500 stands for zero in the data rows.
Here are some rows, each followed by its group. Rows of different groups can look alike.
[419 429 444 466 438 446 404 413 425 462 411 471 639 474 475 464 461 648 479 410 455 453 468 768] 0
[459 358 720 385 390 657 485 400 403 707 411 426 346 434 404 437 387 507 351 437 498 355 394 469] 1
[574 590 612 648 651 878 612 870 580 568 618 806 583 533 608 574 592 604 571 623 545 590 561 651] 2
[374 526 328 380 370 411 297 342 310 340 351 390 399 587 366 387 380 373 371 363 322 536 395 291] 3
[584 651 849 616 608 800 615 566 576 916 544 521 583 560 603 566 513 594 565 601 530 583 636 621] 1
[631 844 587 634 670 625 673 612 578 589 619 560 563 856 616 664 615 593 591 585 632 805 575 593] 3
[451 496 459 477 601 432 456 517 625 522 484 444 444 421 471 474 473 409 471 470 491 431 477 522] 4
[496 583 479 506 544 526 521 469 490 516 543 473 466 488 512 514 527 541 533 504 517 614 455 531] 4
[580 548 533 536 453 512 555 521 524 513 493 490 471 462 490 715 497 443 625 533 511 445 514 446] 5
[476 476 469 470 482 829 459 406 729 476 455 885 498 462 463 519 491 473 505 531 455 429 499 505] 2
[696 493 497 522 453 443 504 715 549 452 500 555 425 538 566 506 458 460 747 508 485 479 534 517] 4
[565 552 594 630 548 598 622 603 569 516 581 532 563 654 801 752 606 644 576 528 572 794 518 607] 0
[551 613 538 559 575 492 603 587 787 484 529 514 580 544 568 761 572 560 826 612 577 533 604 533] 3
[573 587 514 603 556 515 541 520 530 462 560 540 556 544 669 783 474 575 513 540 493 760 493 523] 0
[549 691 465 459 473 493 671 455 445 472 476 462 415 495 508 484 461 453 488 672 459 489 476 487] 6
[408 498 468 390 482 385 374 379 377 399 413 415 406 392 393 471 402 397 407 380 421 371 463 452] 5
[600 649 565 617 622 595 620 606 612 598 588 530 966 549 999 628 999 575 640 576 479 583 578 572] 0
[503 506 509 597 517 513 537 458 491 578 542 540 530 462 521 520 460 561 718 626 475 609 509 510] 3
[470 445 436 457 436 447 409 455 500 485 405 438 436 501 463 487 456 482 455 783 676 421 683 422] 6
[700 626 593 637 749 681 649 582 798 662 766 671 606 619 609 718 663 639 699 638 625 603 612 678] 5
[473 444 426 842 435 446 458 472 464 408 442 428 465 469 486 451 479 489 436 690 902 551 465 511] 6
[369 347 343 383 355 546 376 318 389 367 564 735 400 391 382 343 442 328 403 383 412 308 409 429] 2
[552 617 641 596 612 600 772 659 607 510 589 566 544 524 545 587 544 540 641 773 526 563 898 571] 6
[473 486 521 551 530 500 530 525 648 501 501 497 507 506 482 699 489 519 750 489 507 502 525 481] 3
[588 609 596 586 588 598 554 616 590 526 530 536 504 648 581 524 484 584 640 703 550 700 562 568] 4
[429 455 636 421 457 467 500 483 541 482 518 489 428 509 444 470 546 433 483 510 710 432 853 485] 6
[567 503 529 462 508 537 483 482 535 521 486 456 688 540 463 474 504 711 498 501 506 496 521 831] 0
[462 373 463 409 652 455 463 409 443 442 664 407 427 486 449 662 459 481 529 433 383 413 443 456] 0
[341 370 395 816 392 384 370 452 368 323 406 387 363 386 391 405 416 429 348 642 799 372 330 416] 6
[365 357 388 316 569 333 391 363 367 385 603 630 314 321 383 345 326 329 385 327 327 303 380 367] 0
[341 327 367 358 350 347 386 295 573 334 492 476 376 346 396 332 344 371 336 360 295 333 307 420] 3
[331 352 357 311 343 367 376 330 377 278 314 316 310 317 496 339 357 375 347 339 387 464 316 519] 0
[343 677 367 366 318 366 421 360 332 338 347 365 407 407 386 340 357 598 348 339 313 506 333 343] 5
[544 538 504 538 528 494 486 483 484 454 480 537 492 538 499 517 527 621 612 521 518 506 508 682] 5
[558 500 559 554 565 971 720 568 502 569 493 838 547 531 556 510 501 512 557 528 540 515 558 568] 2
[348 330 274 368 307 457 305 294 313 285 344 253 315 348 383 287 295 314 290 641 320 258 452 272] 6
[435 360 439 387 615 458 513 454 418 463 711 375 376 387 441 700 410 425 372 410 350 377 477 400] 0
[432 529 515 555 638 496 529 455 752 601 530 463 507 481 497 540 555 560 545 512 454 493 544 546] 4
[537 861 553 562 491 477 540 494 545 497 500 507 464 585 484 478 466 702 528 494 529 645 537 540] 5
[694 495 470 509 448 550 465 466 667 468 474 452 521 475 491 531 448 474 699 447 461 400 410 439] 4
[557 569 550 554 528 567 532 531 576 571 588 721 529 861 589 652 500 518 592 535 521 578 625 505] 3
[493 495 699 518 731 490 492 488 505 735 534 467 523 467 522 552 541 518 529 510 521 460 515 529] 1
[319 326 346 575 345 322 374 381 371 362 415 339 445 315 387 338 318 380 529 345 363 617 364 382] 3
[533 354 318 316 287 390 300 306 288 347 310 307 366 328 353 399 309 394 304 500 509 259 337 289] 6
[733 513 464 478 555 567 578 607 489 483 526 484 473 491 498 500 497 498 726 495 486 514 504 527] 4
[501 465 489 502 440 445 480 479 645 479 562 646 478 475 491 500 510 508 500 500 474 497 458 475] 3
[496 454 813 426 449 460 471 421 409 740 440 418 523 453 422 389 439 424 350 433 721 512 429 480] 1
[503 540 541 474 555 505 568 526 500 541 564 542 772 822 527 553 745 505 513 549 495 519 488 560] 5
[373 394 483 486 500 505 451 428 465 372 442 465 635 478 477 426 477 694 424 458 441 443 441 776] 0
[634 446 504 505 629 511 499 478 506 521 492 495 468 560 507 458 504 535 471 453 433 491 697 494] 4
[637 580 575 669 615 635 650 568 580 521 665 627 794 642 650 706 795 819 634 666 596 545 574 622] 0
[691 527 481 541 459 520 529 409 503 418 485 552 538 476 473 479 502 671 505 488 416 675 493 469] 4
[441 536 487 547 510 522 506 459 625 511 622 476 493 528 481 547 537 509 636 482 454 520 467 569] 4
[260 202 281 214 307 515 314 201 229 266 230 272 284 253 237 250 272 252 404 447 217 269 327 315] 2
[669 514 459 561 746 500 527 795 512 489 539 528 421 468 528 545 510 528 488 464 509 471 493 521] 4
[812 638 531 473 614 586 599 770 605 511 566 535 553 508 577 561 553 560 833 555 487 551 521 553] 4
[534 585 514 546 502 544 529 700 581 530 515 788 478 524 546 479 563 571 452 473 530 481 752 588] 3
[355 353 331 443 374 368 394 340 436 509 381 374 438 418 425 438 372 425 416 588 513 405 386 429] 6
[507 634 455 558 623 512 509 516 535 508 496 521 486 545 519 452 519 558 494 576 503 494 530 533] 5
[376 464 421 353 392 372 461 375 390 375 420 377 363 367 444 409 447 544 355 388 400 544 396 409] 4
[679 632 571 624 657 602 794 656 788 632 622 721 563 650 621 677 629 659 604 650 597 602 639 631] 5
[477 504 507 515 487 516 538 549 690 482 641 638 496 478 532 545 499 516 488 489 512 501 503 530] 3
[495 526 535 678 582 542 479 535 576 549 554 508 537 589 538 540 572 549 732 483 550 731 554 575] 3
[334 350 366 374 308 407 372 295 378 463 357 331 377 325 442 379 341 392 400 344 503 355 540 361] 6
[464 417 708 535 494 466 475 385 491 757 480 478 469 515 455 418 488 481 461 433 721 509 434 493] 1
[398 376 565 326 645 323 325 686 377 322 354 366 305 343 370 314 334 370 352 308 247 372 300 352] 0
[415 439 439 396 382 430 641 452 385 444 471 424 443 413 443 425 458 456 473 646 446 394 717 491] 6
[935 674 643 675 660 638 678 612 641 604 638 600 643 676 639 789 646 676 797 601 612 591 670 745] 5
[422 403 435 374 379 386 573 352 584 402 587 435 393 363 480 384 503 421 345 415 427 466 375 449] 1
[474 505 469 566 543 553 487 550 518 619 500 485 494 501 538 529 545 529 478 473 695 439 735 516] 6
[441 546 456 705 503 440 450 405 430 435 402 432 410 501 442 439 407 471 398 457 395 676 396 399] 3
[407 499 468 653 414 451 503 470 458 416 473 454 446 537 459 494 415 484 416 479 502 550 504 711] 0
[533 528 511 526 521 516 509 512 535 474 537 485 658 677 514 623 481 503 517 492 464 493 508 508] 5
[482 474 484 464 554 490 497 505 565 487 547 512 498 479 519 504 469 526 498 818 734 455 737 510] 6
[443 513 495 538 640 468 512 385 523 497 715 720 521 473 521 508 496 446 491 468 456 482 515 437] 0
[573 568 494 521 559 576 553 582 545 527 556 477 571 567 500 530 542 610 670 664 503 715 548 499] 4
[425 479 460 484 408 449 738 444 452 714 727 420 471 455 441 505 455 458 431 429 451 487 516 500] 1
[387 674 439 388 328 411 708 404 383 561 409 377 373 409 405 421 366 333 353 448 332 357 367 323] 6
[592 525 668 460 508 468 498 455 497 574 437 499 510 479 455 462 451 468 379 490 439 487 460 467] 1
[345 361 370 385 416 679 409 637 359 354 364 703 381 334 422 409 461 367 307 349 427 375 365 429] 2
[367 362 391 405 514 338 410 359 529 428 337 371 402 391 412 359 444 350 366 409 355 357 404 530] 4
[326 527 323 365 443 611 404 330 355 384 331 680 388 389 407 392 435 385 405 411 397 320 392 390] 3
[461 454 504 460 466 481 444 512 445 435 451 751 646 759 484 496 498 475 452 406 421 448 420 463] 3
[358 676 458 423 460 390 387 409 440 418 360 398 461 482 442 426 408 451 417 418 613 684 460 481] 5
[187 260 298 248 270 232 239 456 265 316 323 524 308 242 301 314 276 295 228 306 220 244 522 324] 3
[606 786 557 629 562 843 568 506 561 529 609 957 563 556 526 592 552 585 598 553 523 544 513 569] 3
[547 603 859 539 569 515 547 588 537 836 503 484 552 522 498 503 510 587 499 509 681 479 481 569] 1
[609 572 591 599 621 611 560 627 552 523 630 572 551 612 549 572 548 559 624 913 858 592 828 622] 6
[267 256 258 297 263 266 280 242 253 296 196 257 185 222 227 246 321 437 454 436 251 206 244 257] 4
[416 411 404 358 531 406 377 412 332 411 434 412 500 526 370 353 419 372 394 405 404 374 370 434] 5
Which 3 groups are nearest to each row below, nearest first, going by the distance to the centre of the group?
[537 627 924 639 572 846 545 579 598 840 605 630 620 660 552 614 592 585 547 574 610 519 580 551] >> 1 5 3
[406 369 400 432 554 401 358 281 329 383 573 560 401 316 394 307 400 345 317 394 375 331 354 312] >> 2 6 3
[502 507 449 462 408 515 564 492 518 541 481 489 527 476 519 469 497 527 429 804 778 455 740 462] >> 6 5 4
Which 3 groups are nearest to each row below, nearest first, going by the average distance to the group's rows?
[676 409 415 432 492 436 492 415 353 460 433 439 380 441 407 726 467 420 438 428 675 459 436 459] >> 4 1 6
[516 444 727 473 413 667 426 522 426 760 454 446 427 466 447 501 432 544 463 457 462 461 502 539] >> 1 4 5
[796 584 649 623 677 565 587 528 643 613 701 588 657 622 570 644 680 659 624 667 641 560 648 686] >> 5 4 1
[458 372 659 524 460 447 435 408 443 646 375 462 482 489 439 387 443 454 389 363 627 378 443 474] >> 1 4 6
[564 556 512 547 552 557 579 632 571 527 587 551 972 584 999 566 990 512 529 536 564 618 530 538] >> 5 0 4
[478 425 438 757 415 442 446 462 414 412 416 449 451 423 447 425 434 448 422 891 683 428 472 497] >> 6 4 1
[469 454 429 444 366 743 429 425 465 486 401 592 453 695 435 511 479 480 440 471 439 451 447 393] >> 4 3 1
[365 303 585 384 383 329 355 411 336 364 349 425 370 339 375 343 436 405 374 381 542 358 674 433] >> 6 1 4
[678 678 611 665 662 645 636 637 634 574 667 544 630 593 811 802 690 687 644 609 555 826 625 584] >> 5 4 0
[687 443 482 480 449 481 477 383 509 415 477 437 465 458 440 698 422 457 481 447 615 417 451 445] >> 4 1 5
[355 480 451 399 379 368 606 467 426 603 472 526 368 505 485 481 468 471 420 420 400 453 674 452] >> 1 4 6
[579 424 647 415 378 406 403 382 380 405 630 337 391 433 404 394 434 382 382 378 389 346 360 358] >> 1 4 6
Which 4 groups are nearest to each row below, nearest first, going by the average distance to the group's rows?
[444 606 393 429 449 521 493 507 503 468 470 479 467 548 528 551 564 435 481 511 445 691 454 535] >> 4 5 3 1
[449 524 518 453 457 467 476 483 481 464 448 411 471 508 670 485 464 540 446 467 510 669 450 718] >> 4 1 5 0
[521 515 550 549 505 534 514 498 575 650 513 533 541 446 483 499 534 571 480 633 690 473 560 524] >> 1 4 5 6
[448 636 480 429 447 380 446 476 410 419 493 413 446 650 450 439 457 443 513 424 422 714 475 488] >> 4 5 3 1
[608 565 559 568 572 521 736 555 572 590 609 542 581 578 542 554 579 622 628 762 591 498 785 619] >> 5 4 1 6
[724 558 522 499 510 519 596 740 505 497 500 482 539 525 503 522 499 554 540 491 498 428 683 472] >> 4 5 1 3
[366 648 391 353 417 447 435 401 399 381 362 383 408 684 384 374 413 389 408 419 418 628 381 445] >> 4 5 3 6
[489 460 538 462 523 527 494 650 464 414 472 755 447 486 512 547 497 490 442 460 472 534 670 548] >> 4 3 5 1
[586 578 590 644 570 607 634 654 616 564 618 643 789 804 567 587 601 598 619 587 586 571 660 582] >> 5 4 3 1
[508 420 464 456 576 496 492 469 622 478 468 460 476 554 459 464 484 543 404 465 427 482 532 601] >> 4 1 5 0
[573 563 536 505 529 520 519 525 553 538 548 480 506 549 525 540 510 749 690 508 507 568 542 642] >> 4 5 1 3
[431 461 674 494 408 444 502 450 441 765 442 463 448 439 516 492 447 478 430 495 681 499 440 571] >> 1 4 6 5
Which 4 groups are nearest to each row below, nearest first, going by the distance to the group's nearest row?
[479 498 456 460 691 430 526 472 534 458 729 403 435 414 469 732 436 468 347 468 400 445 459 493] >> 0 4 3 5
Which 3 groups are nearest to each row below, nearest first, going by the distance to the group's nearest row?
[407 419 427 482 423 462 449 421 455 428 414 694 573 728 430 434 430 408 473 412 387 449 495 467] >> 3 5 0
A new table starts here, with new groups. Each row is followed by its group. Groups can overlap.
[608 243 391 526 477 483 631 390 514 336 514 423 658 536 697 581 560 690 728 441 490 587 531 529] A
[390 611 593 477 539 489 436 649 541 611 512 570 289 308 434 617 489 247 496 531 669 393 284 622] B
[289 564 487 507 589 350 553 545 556 541 471 563 472 457 336 264 325 287 366 572 581 424 479 562] C
[494 442 627 432 473 391 523 504 532 617 387 575 442 505 485 326 312 457 252 575 593 470 475 462] C
[486 427 400 575 468 632 508 578 459 314 539 333 483 523 600 607 619 541 623 361 361 662 717 605] D
[522 399 759 346 480 349 814 559 723 334 531 510 495 505 343 255 416 306 358 453 644 386 343 587] A
[639 422 388 500 446 640 786 513 659 193 581 570 708 589 581 585 614 613 568 670 492 518 628 625] A
[620 208 364 562 409 632 577 476 463 310 607 470 647 622 656 684 650 743 595 463 504 562 662 520] D
[463 521 651 412 517 350 410 553 493 676 543 610 455 476 472 505 311 386 467 542 634 339 349 443] E
[525 303 447 662 514 297 456 304 427 548 436 506 608 473 443 527 414 451 538 480 472 515 590 444] D
[320 402 359 575 496 582 642 511 519 453 394 497 524 658 560 359 417 618 549 529 392 586 653 400] C
[561 612 617 490 577 309 573 515 611 563 466 669 502 396 297 287 419 275 365 634 629 359 314 492] A
[509 631 310 685 573 526 301 641 409 510 408 309 258 582 635 551 578 616 555 520 333 582 521 283] E
[522 454 380 546 468 633 479 457 461 317 496 360 524 541 612 608 650 645 677 403 335 689 705 493] D
[505 423 547 552 449 476 400 423 442 689 494 638 555 505 476 472 403 475 382 624 586 427 449 424] F
[553 644 619 449 485 391 390 464 507 674 419 596 455 404 458 500 487 506 442 569 618 451 300 471] B
[451 519 634 377 510 419 381 524 459 659 421 575 445 557 429 445 322 453 275 609 485 426 408 343] F
[545 507 602 427 523 434 507 535 537 585 572 655 540 508 459 354 366 420 386 667 669 329 389 436] A
[464 673 627 420 561 400 381 714 524 628 480 565 210 367 437 550 451 400 450 545 590 322 284 486] B
[409 280 413 552 486 733 461 630 484 468 503 508 418 457 651 671 536 478 547 591 422 520 414 433] G
[613 669 463 551 410 610 411 373 433 460 467 368 577 552 524 503 720 647 687 375 290 743 646 437] D
[577 296 393 582 501 523 639 389 509 329 448 402 663 490 710 581 576 685 714 417 443 600 571 544] A
[372 700 432 554 574 522 497 693 517 508 516 440 312 254 543 596 556 347 590 476 673 394 421 780] B
[356 427 395 470 442 776 600 636 541 222 528 421 448 617 569 547 582 593 621 500 368 584 682 497] D
[553 616 666 445 469 349 323 359 401 638 428 453 581 430 414 473 438 440 360 410 397 599 529 439] D
[633 242 291 564 441 672 456 550 458 278 563 407 563 576 675 661 650 694 620 451 466 631 721 495] D
[636 526 574 429 516 395 509 391 540 559 424 618 653 601 515 344 410 610 413 623 584 372 383 271] A
[611 486 607 473 508 438 585 423 582 525 484 694 586 496 395 381 388 460 440 672 577 314 399 417] A
[612 231 399 666 484 498 617 250 536 410 448 542 704 467 445 480 564 524 656 526 258 656 586 484] H
[571 539 585 374 538 423 423 782 531 527 601 578 332 533 557 461 414 500 435 644 634 334 326 403] E
[412 347 365 427 538 587 628 544 534 277 582 471 610 565 629 600 544 575 628 438 541 476 591 571] A
[529 610 655 394 581 297 610 557 619 505 469 637 516 603 288 200 400 363 359 609 514 331 317 264] A
[432 481 318 682 501 638 571 396 468 430 484 418 568 600 477 606 638 518 581 478 377 615 670 500] D
[526 722 442 609 585 445 422 550 532 686 296 594 386 508 531 566 577 527 527 604 503 375 284 232] B
[504 291 432 531 446 631 714 276 565 426 365 537 684 498 468 617 622 597 612 352 335 639 646 569] H
[470 576 691 327 463 456 289 528 401 657 597 504 415 467 483 499 346 431 256 568 530 520 446 519] F
[537 625 299 679 599 462 354 702 389 521 527 312 279 416 656 598 581 491 567 540 479 534 514 542] E
[322 517 407 543 515 585 375 688 454 493 527 374 255 453 486 587 495 370 536 407 419 539 527 550] G
[562 498 313 525 499 526 700 280 537 335 468 413 781 587 713 580 593 671 694 428 638 572 617 619] A
[386 432 422 554 507 683 671 432 554 392 521 431 573 441 501 602 586 405 619 320 458 609 643 755] H
[495 409 321 591 489 622 572 503 494 298 575 366 560 590 584 609 636 576 644 471 439 610 723 602] D
[400 470 620 373 530 412 419 458 440 600 598 535 508 429 417 561 333 387 310 575 573 446 447 584] F
[391 521 475 472 405 631 501 328 452 567 475 486 582 435 531 648 575 562 524 297 507 607 638 708] F
[570 501 599 407 509 444 492 464 545 535 543 648 550 563 477 385 397 516 389 655 585 389 396 388] A
[463 557 583 441 388 509 332 455 380 654 515 450 488 467 538 552 483 598 366 388 478 568 568 540] F
[477 619 432 545 538 512 543 654 519 380 422 304 394 491 516 480 589 456 634 280 398 572 592 539] A
[608 586 620 471 587 281 554 528 601 552 505 651 455 443 315 300 393 319 371 630 568 392 303 443] A
[495 570 560 354 493 465 613 454 634 481 490 610 548 658 513 383 591 774 589 441 760 285 367 347] G
[432 358 450 394 460 612 723 473 572 299 487 506 629 536 480 493 549 542 599 493 314 637 690 642] H
[486 530 650 374 496 428 502 748 532 619 582 651 279 403 444 472 303 280 405 610 623 329 351 554] G
[546 566 465 582 466 604 386 218 417 606 369 474 681 622 467 521 635 663 491 354 355 561 538 327] D
[541 639 598 340 506 358 661 404 601 439 471 575 699 543 537 358 392 546 352 625 628 399 441 488] A
[444 675 379 646 564 598 435 634 488 524 370 389 288 630 594 552 621 605 630 529 345 493 443 251] B
[716 612 633 343 513 440 810 543 720 333 522 649 594 556 402 338 568 553 420 668 631 350 352 475] A
[287 532 516 533 583 317 482 612 516 559 502 522 412 403 288 266 353 244 421 517 468 474 462 537] C
[402 503 616 391 494 456 400 434 433 646 578 544 528 465 465 554 366 409 317 585 577 478 454 554] F
[530 500 532 592 517 472 365 405 428 645 523 642 548 419 340 408 409 393 451 639 468 432 520 452] D
[515 591 385 521 554 496 581 505 508 370 447 311 460 459 585 638 593 499 647 336 383 647 620 637] A
[420 408 627 407 450 548 395 522 466 621 573 599 467 498 457 469 350 445 347 574 658 379 452 506] F
[588 337 318 579 437 624 538 425 445 369 587 421 669 536 668 636 673 685 685 424 501 594 668 602] D
[362 733 601 382 545 434 463 833 524 512 513 398 176 561 469 586 562 388 477 397 487 448 332 459] B
[562 618 618 511 586 321 593 539 621 543 573 657 460 311 327 334 434 251 351 630 671 368 310 665] A
[639 672 463 553 422 577 463 410 432 465 515 380 592 452 547 536 725 585 675 388 382 734 644 613] D
[616 461 374 511 452 574 455 475 425 384 516 343 553 605 682 610 667 730 656 354 325 668 700 448] D
[434 627 449 517 557 477 598 536 548 321 488 296 445 573 487 482 607 557 660 303 317 619 584 536] A
[445 741 534 496 520 504 390 783 490 566 485 387 149 288 532 666 614 397 520 353 649 464 350 707] B
[382 544 625 424 424 480 342 444 396 645 502 471 496 454 468 506 416 530 358 421 502 519 557 540] F
[403 575 383 574 559 587 415 598 469 481 447 377 325 556 577 537 541 539 622 444 428 513 546 407] G
[473 420 580 479 463 513 388 424 438 653 565 629 591 479 472 463 399 460 392 593 655 396 459 512] F
[525 549 449 532 545 504 558 522 520 351 527 312 489 403 594 548 602 467 663 305 493 634 576 671] A
[611 215 305 597 432 632 545 517 462 294 631 443 608 515 674 679 662 674 618 476 565 555 691 639] D
[530 462 650 422 525 461 507 577 552 580 557 681 419 346 425 505 363 309 425 623 721 294 353 588] G
[460 511 698 413 479 347 383 407 419 617 521 491 603 540 346 442 324 438 346 511 351 486 471 420] D
[384 456 647 364 512 461 438 554 489 584 497 537 436 563 400 489 343 439 304 575 453 430 411 382] F
[394 463 273 715 509 661 443 529 453 575 431 490 462 575 587 621 607 611 603 530 573 422 454 376] G
[384 603 546 416 599 317 446 598 524 601 485 590 374 483 379 207 306 359 330 589 579 359 418 431] C
[480 416 340 512 516 617 536 702 494 221 628 356 446 546 602 557 586 536 622 477 428 591 713 560] D
[524 444 588 489 518 425 475 506 553 611 540 626 444 474 399 395 323 378 304 656 609 388 425 457] C
[387 816 407 590 521 626 526 463 512 529 295 369 413 609 537 637 601 518 554 470 342 617 549 417] E
[631 530 603 374 469 417 678 404 586 499 491 607 677 416 569 471 460 503 426 564 760 410 386 634] A
[498 442 574 512 544 422 553 528 554 600 483 661 530 526 408 367 318 384 321 673 599 364 424 459] C
[460 447 455 495 568 285 484 507 499 533 608 570 566 503 491 319 298 406 421 611 711 371 487 533] H
[382 703 418 524 559 474 497 704 480 476 468 369 310 405 591 572 603 397 589 441 557 473 463 637] B
[519 505 611 518 488 436 402 263 442 669 438 552 670 605 318 447 433 495 426 554 367 474 415 306] D
[530 594 689 418 524 402 556 452 579 569 577 642 532 411 252 278 365 253 326 665 612 411 396 608] H
[457 455 582 464 469 432 430 457 443 665 513 643 499 398 436 499 380 438 352 625 648 402 436 567] F
[478 521 429 636 559 436 711 279 560 452 379 509 672 472 337 454 661 360 560 348 545 421 515 605] D
[570 374 429 497 458 524 431 658 412 336 672 298 380 512 621 667 641 597 544 326 336 683 692 551] D
[484 272 296 611 479 618 629 492 501 285 504 429 632 640 642 610 646 630 622 457 444 577 706 480] D
[239 534 438 558 609 363 662 515 555 486 417 534 521 466 364 326 398 295 458 528 465 511 534 578] C
Which 3 groups are nearest to each row below, nearest first, going by the distance to the group's nearest row?
[532 672 477 507 427 548 484 480 423 442 448 353 552 530 549 473 697 617 633 302 320 673 637 521] D A E
[542 485 332 505 521 592 657 295 543 344 528 389 711 608 695 612 567 677 687 402 638 543 596 624] A D H
[587 308 467 468 428 503 467 632 475 460 375 335 322 541 687 509 464 643 491 356 251 859 680 442] D A G
[557 434 587 444 532 542 616 700 654 436 478 697 410 540 446 417 475 436 424 602 518 314 328 310] A E C
[441 642 440 516 549 480 575 563 525 340 434 299 445 612 485 451 598 524 663 300 329 601 590 430] A G D
[700 333 420 539 515 383 497 463 452 416 409 330 521 636 609 692 632 692 580 219 258 688 546 300] D A H
[688 463 356 589 580 457 404 508 448 447 345 294 410 608 601 624 618 673 593 269 241 679 590 319] D E G
[399 631 408 529 528 462 469 550 477 457 480 367 440 497 595 491 524 564 654 271 601 510 590 582] A G B
[526 669 354 594 530 584 441 608 448 431 528 318 374 371 692 653 629 489 662 462 521 611 598 736] A E B
[642 491 338 544 560 531 426 535 432 409 586 298 472 476 705 660 587 602 673 348 476 609 607 627] A D E
[561 572 405 524 576 555 514 468 517 353 474 330 462 335 580 673 569 442 661 323 456 676 627 765] A H D
[447 530 704 335 444 470 291 552 389 643 547 483 425 518 484 488 356 503 265 531 426 526 464 422] F D C
Which 3 groups are nearest to each row below, nearest first, going by the distance to the centre of the group?
[706 363 547 489 464 504 592 247 538 504 413 653 779 615 475 384 512 740 514 582 408 436 532 312] A H D
Which 4 groups are nearest to each row below, nearest first, going by the distance to the centre of the group?
[515 592 393 539 554 510 595 494 497 391 390 335 487 550 654 602 598 598 657 347 338 627 605 518] D E H A
[362 405 360 564 506 577 505 443 482 440 424 426 502 529 527 483 461 565 602 501 376 683 670 480] D H G E
[514 396 616 458 425 572 363 452 441 610 543 567 571 487 495 491 383 533 363 542 615 434 494 490] F G A C
[633 438 376 621 482 556 480 455 493 582 493 635 535 440 614 607 563 583 589 691 625 414 374 464] G A E D
[500 580 342 679 548 548 377 692 420 466 486 308 327 457 650 621 590 506 597 499 393 609 539 514] E D G B
[327 515 416 574 532 607 431 711 481 457 474 390 249 436 487 540 507 375 546 417 430 499 531 546] G E B D
[464 699 397 603 563 485 376 702 461 563 406 364 328 474 594 545 575 481 576 464 474 488 434 452] E B G D
[472 412 580 448 449 542 399 396 439 632 523 627 557 500 477 492 419 576 406 592 582 399 472 417] F G A C
[469 517 634 383 504 424 390 533 450 651 600 551 436 443 443 525 328 372 266 610 600 447 403 582] F C G B
[527 465 563 487 526 420 550 344 531 571 450 692 633 483 418 388 337 459 414 640 582 382 452 454] C A F H
Which 4 groups are nearest to each row below, nearest first, going by the distance to the group's nearest row?
[407 500 701 329 448 452 307 557 380 646 641 472 422 392 444 546 330 410 287 505 554 499 490 637] F E D C
[555 452 608 392 530 442 566 508 575 495 590 634 593 586 457 382 371 489 378 663 623 336 393 445] A C H F
[345 644 486 518 532 667 492 636 529 482 498 430 375 371 531 631 614 344 601 444 597 454 403 614] B G A E
Which 3 groups are nearest to each row below, nearest first, going by the average distance to the group's rows?
[625 490 648 392 541 383 624 479 598 510 586 680 574 372 391 464 380 303 417 644 661 357 382 659] C F A
[544 342 650 495 481 414 633 392 582 425 457 598 582 376 218 305 455 271 470 482 318 541 470 539] C H F
[498 416 288 623 488 731 661 458 553 263 552 456 617 520 631 622 634 572 657 602 498 568 668 625] D H A
